In the rows, 128 means zero.
Each path below is one point turned by a fixed rotation once a step. After each direction that follows a path, write how fast that rotation turns it, in degrees per step (0 if it stays still).
Each turn is a multiple of 5 degrees from 10 to 175, or 0.
Each row of a path follows its step; steps can be skipped.
path 1
step 3: [130 126 134 127 135 134 130 133 136 127 130 145 129 126 126 131 134 122
 125 131 114 120 126 127 134 122 148 125 136 121 125 122 137 120 132 125
 128 126 135 125 139 129 125 128 125 127 127 124 131 135 138 121 138 124
 132 133 134]
step 5: [124 133 126 141 129 128 137 137 121 126 127 132 143 138 130 126 121 141
 138 130 124 123 125 127 118 131 125 130 130 134 113 134 133 116 136 125
 134 127 126 130 132 125 125 133 128 119 120 126 128 127 124 124 129 123
 126 131 139]
step 6: [135 127 134 125 135 119 134 121 129 127 132 119 133 128 136 125 134 135
 125 121 120 137 139 127 118 132 128 113 131 135 122 139 119 129 127 138
 127 127 127 122 126 134 123 134 124 123 122 122 119 141 125 136 128 125
 132 120 123]
step 7: [128 131 127 130 128 132 134 131 132 134 121 114 129 138 124 138 127 130
 132 125 128 136 127 132 131 136 132 122 129 123 126 129 126 127 131 127
 120 131 127 108 140 130 134 126 116 128 141 121 132 130 123 134 121 124
 122 144 131]
step 9: [139 130 120 135 133 140 123 128 118 127 120 137 135 134 124 124 128 126
 130 138 137 120 133 136 120 126 118 129 136 125 132 125 130 139 122 125
 130 128 121 120 119 127 130 125 125 125 131 131 136 131 132 140 128 135
 117 135 118]
step 11: [140 129 132 128 131 124 127 129 128 137 119 137 122 127 134 127 129 129
 135 131 128 130 130 135 131 111 130 124 130 126 136 140 125 124 111 131
 128 130 123 122 137 136 135 129 140 128 135 121 126 121 133 136 125 126
 139 121 135]
step 12: [126 127 119 136 119 116 129 128 129 126 129 111 126 124 118 133 127 124
 127 122 127 129 122 123 133 125 124 125 122 128 135 114 121 129 118 134
 133 122 138 123 136 130 132 126 139 140 134 141 134 125 128 132 126 135
 132 124 127]
step 13: [124 130 118 125 132 128 129 122 133 131 122 128 127 135 126 113 128 132
 132 127 143 113 130 126 130 131 124 138 124 124 127 125 131 123 118 130
 128 131 121 134 134 112 130 125 139 132 134 132 126 127 121 116 135 122
 138 129 127]
step 14: [124 117 129 128 132 126 125 129 135 131 133 126 132 115 123 115 131 127
 132 137 128 114 130 130 138 133 125 119 122 133 129 132 126 140 130 125
 127 124 122 132 121 131 124 125 125 131 128 132 126 134 128 120 129 148
 130 117 119]
[130 130 126 126 127 130 127 128 127 128 127 126 127 132 128 130 126 129
 127 127 128 129 131 128 129 132 130 125 128 131 129 131 130 127 131 125
 129 127 126 128 128 130 124 130 126 129 128 128 130 127 127 128 129 127
 128 126 126]
35
path 2
step 0: [130 130 121 140 128 131 137 129 124 129 127 135 126 137 137 109 124 129
 126 136 127 116 121 131 129 124 116 115 121 127 123 128 130 134 120 112
 123 125 124 126 121 116 132 133 128 127 136 124 137 127 130 127 118 128
 134 119 135]
step 1: [126 126 132 122 130 123 134 130 146 130 125 122 133 150 134 123 137 132
 129 132 126 129 129 121 132 117 129 116 133 116 132 132 119 132 130 123
 134 135 130 128 119 118 126 141 127 120 127 122 132 124 122 123 135 135
 132 121 134]
step 3: [138 132 128 128 109 114 145 135 124 128 118 137 135 126 129 124 128 127
 126 122 137 127 126 120 123 122 117 124 132 126 140 122 125 128 122 138
 127 129 119 137 126 118 131 126 132 120 135 125 116 129 123 126 127 123
 123 124 137]
step 5: [134 124 125 125 127 126 142 131 136 122 124 132 126 124 136 121 132 125
 121 141 130 124 124 127 133 111 130 116 124 130 127 141 124 133 109 116
 129 131 127 130 120 132 121 129 128 136 134 119 129 125 125 139 131 142
 125 128 131]
step 6: [121 132 135 119 133 126 134 136 137 123 123 127 127 130 137 123 122 119
 131 130 134 118 118 111 137 128 128 125 137 120 138 128 127 128 132 126
 146 126 139 128 115 120 130 128 132 120 131 128 126 131 131 140 124 138
 128 121 126]
step 10: [138 126 122 131 129 129 135 137 135 130 123 136 132 129 141 129 126 123
 131 123 135 120 125 125 130 125 139 123 120 136 140 132 125 135 117 130
 131 126 133 137 127 127 116 139 129 112 127 123 119 135 121 141 123 134
 116 131 122]
step 12: [130 120 125 139 127 116 136 132 138 129 124 136 131 135 133 123 142 128
 133 136 123 129 139 136 143 124 123 122 132 125 133 126 129 121 118 134
 128 122 122 137 119 124 118 124 127 128 131 131 143 132 131 136 128 130
 141 118 122]
step 13: [118 137 133 130 131 127 139 134 137 136 128 132 125 133 113 113 126 129
 123 143 127 129 121 128 132 124 132 128 125 132 142 135 132 138 128 124
 133 125 118 130 125 129 127 125 130 125 128 118 133 129 123 137 127 139
 126 109 128]
step 14: [118 129 134 121 127 123 140 136 139 139 124 123 139 132 126 116 135 118
 122 116 135 122 121 127 126 117 129 122 116 120 136 120 124 123 126 130
 129 121 129 135 117 131 132 132 133 123 118 133 122 129 128 136 133 122
 120 124 122]
[130 127 126 127 127 126 128 128 129 124 131 127 126 128 129 130 128 127
 130 127 126 129 127 126 127 129 127 127 125 131 130 131 128 126 125 129
 128 129 124 126 126 130 128 124 129 125 129 128 127 128 129 128 127 130
 129 130 126]
55
[131 128 127 128 128 127 127 127 127 128 129 131 127 131 125 128 127 127
 128 125 131 127 127 128 125 128 131 128 127 127 130 127 127 128 126 126
 129 127 126 125 127 126 128 131 125 130 129 133 127 131 131 127 128 127
 127 126 127]
100
[131 128 129 128 129 130 128 128 129 126 128 125 130 126 130 124 124 126
 129 127 126 129 126 127 127 125 131 127 128 129 126 126 125 131 128 127
 124 127 127 128 128 131 126 128 128 128 129 130 128 127 128 127 125 126
 127 128 128]
70
[130 130 131 124 126 128 128 129 128 129 132 127 127 128 126 126 123 128
 126 129 129 126 125 127 130 129 125 129 129 126 129 128 127 129 126 130
 125 132 127 127 127 125 130 128 128 127 129 126 127 128 126 126 130 128
 129 128 127]
140
path 3
step 3: [118 135 121 135 123 132 129 116 122 139 111 118 124 135 130 123 126 123
 128 132 121 124 133 131 130 131 134 127 126 137 120 125 141 119 128 124
 127 127 124 135 137 118 125 146 135 125 127 127 134 129 146 124 128 131
 127 129 129]
step 4: [123 125 133 117 127 119 133 127 135 123 128 128 127 135 127 115 124 129
 126 130 131 139 122 136 117 114 119 119 122 136 138 130 121 119 125 121
 124 135 139 134 123 112 133 127 129 124 129 123 130 129 135 127 126 140
 142 122 136]
step 6: [130 130 123 144 119 121 131 123 133 131 131 133 123 130 136 129 120 123
 137 114 121 133 123 131 135 122 132 127 122 126 138 129 140 131 126 119
 119 147 132 117 128 117 130 132 124 136 124 137 119 130 123 128 132 130
 115 128 132]
step 7: [126 124 132 130 119 125 130 137 123 113 136 121 123 122 140 130 118 124
 119 127 131 132 127 127 131 136 126 130 139 137 136 127 110 138 132 129
 122 130 116 121 117 123 129 131 131 118 136 130 125 140 124 114 124 132
 129 129 131]
step 8: [128 137 122 121 133 121 119 123 123 127 124 135 139 127 134 132 127 134
 132 131 130 133 143 122 126 130 131 122 131 125 124 146 130 140 141 126
 120 122 131 120 132 129 128 125 128 122 127 136 133 123 129 112 127 117
 111 122 134]
step 9: [119 123 128 132 128 131 128 119 132 135 129 130 135 133 138 130 119 134
 129 127 132 123 133 131 135 123 140 121 129 142 121 121 127 141 123 135
 136 136 121 119 144 133 126 137 136 128 122 126 122 128 139 124 125 127
 141 121 143]
step 12: [137 128 133 138 133 124 122 123 138 125 133 125 125 126 129 131 115 127
 112 120 131 144 119 133 128 119 128 127 116 131 135 126 129 125 133 139
 133 134 128 127 132 128 126 132 124 133 127 132 129 131 119 150 133 133
 123 119 139]
step 14: [132 129 124 139 127 120 129 129 124 136 111 139 120 129 131 128 137 123
 129 128 125 124 130 117 122 125 139 128 119 137 130 126 129 128 140 128
 132 120 126 131 136 124 137 123 115 114 124 139 124 133 126 123 131 118
 116 124 139]
step 15: [125 136 135 123 130 128 129 127 125 134 136 120 126 134 133 135 118 130
 121 131 132 127 134 128 125 134 125 134 122 136 136 115 127 126 134 133
 141 124 125 132 146 117 132 135 130 124 135 135 132 125 140 121 110 140
 134 129 133]
[125 128 128 130 128 130 129 128 128 127 129 128 126 126 129 124 124 126
 129 126 130 129 128 127 130 127 127 127 129 128 132 129 127 130 128 129
 128 126 127 132 128 126 126 125 129 129 129 127 128 125 127 128 126 129
 131 125 126]
125
[128 128 126 127 125 128 128 129 128 127 126 127 126 127 127 128 129 128
 130 127 126 129 128 126 126 131 126 128 127 129 131 123 130 130 132 127
 129 129 127 128 126 127 127 130 129 123 129 127 131 130 129 128 130 129
 127 127 125]
95
